0: [117 107 144 100 118 140 121 139 133 120 136 134 136 138 115 125]
1: [108  95 137 110 100 140 124 125 101 149 120 128 135 124 114 106]
2: [105  99 136 189 143  99 124 165 171 125 181 158 122 108 147 131]
3: [129 123 134 106 128 132 118 102  82 138 117 129 143 132 101  97]
4: [126 118 143 111 115 141 128 146 125 123 115 121 135 134 119 123]
5: [118 121 145 111 141 158 125 120 106 115  85 132 140 123 121 118]
6: [150 158  91 131 148 148 165 128 119 121 150 162 160 150 148 149]
7: [113 106 144  98  93 135 125 133 141 131 130 121 132 128 107 106]
8: [128 136  77 137 158 151 166 131 117 131 151 180 168 151 150 129]
9: [143 121 144 122 103 140 132 150 137 180 111 121 126 114 118 117]
10: [120 104 148 107 119 137 122 136 131 131 138 127 130 122  96 103]
11: [131 120 141 117 114 140 129 148 139 141  92 118 129 121 117 129]
12: [132 112 145 133 120 145 140 139 147 130 139 133 128 118  92 113]
13: [138 152 142 123  59 152 152  77 171 102 135 137 142 104 112 140]
14: [171 150 118 131 137  87  82  88 114 136 107 109  84 182 141 124]
15: [144 135 151 130 104 144 136 153 109 163  99 113 123 117 122 129]
16: [ 99 121 141 173 133 101 122 123 134  92 150 115 116  94 144 126]
17: [105  98 142 113 113 137 121 120  91 104  95 102 116 106  87  82]
18: [135 123 131 102 142 140 139 158 150 147 122 132 147 123 113 149]
19: [123 130 136 111 137 138 130 138 129 154 130 133 138 113  98 120]

[159 158 112 121 153  86  90  89 124 131 140 118  89 187 154 137] 14
[128 197  72  97 211  77 116  91 142 173 173 149  98 142 157 203] 6
[ 95 111 125 178 152  99 121 152 147  89 155 131 116  98 146 132] 16
[114 101 140 109 121 143 132 145 119 121 110 120 130 126 115 112] 4
[129 113 149 111 124 136 121 125 111 108 121 117 135 134 107 108] 4
[131 123 157 130 126 142 129 133 114 129 104 113 131 118 104 111] 4
[126 113 140 115 125 141 134 148 124 155 115 125 129 114 109 119] 19
[151 130 148 123  87 138 127 126  79 156  99 116 134 125 141 138] 15
[104 104 128 171 113  93 113 129 122  83 160 117 112 113 152 124] 16
[143 117 143 139 116 144 130 156 143 149  67  92 117 112 108 121] 11
[129 109 144 102 120 142 121 124 116 118 107 127 137 125 116 127] 4
[117 111 142 100 122 136 126 149 154 139 134 124 130 113  98 105] 10
[116 168  91 101 129  76 106  62 138 164 120 146  82 134 130 183] 14
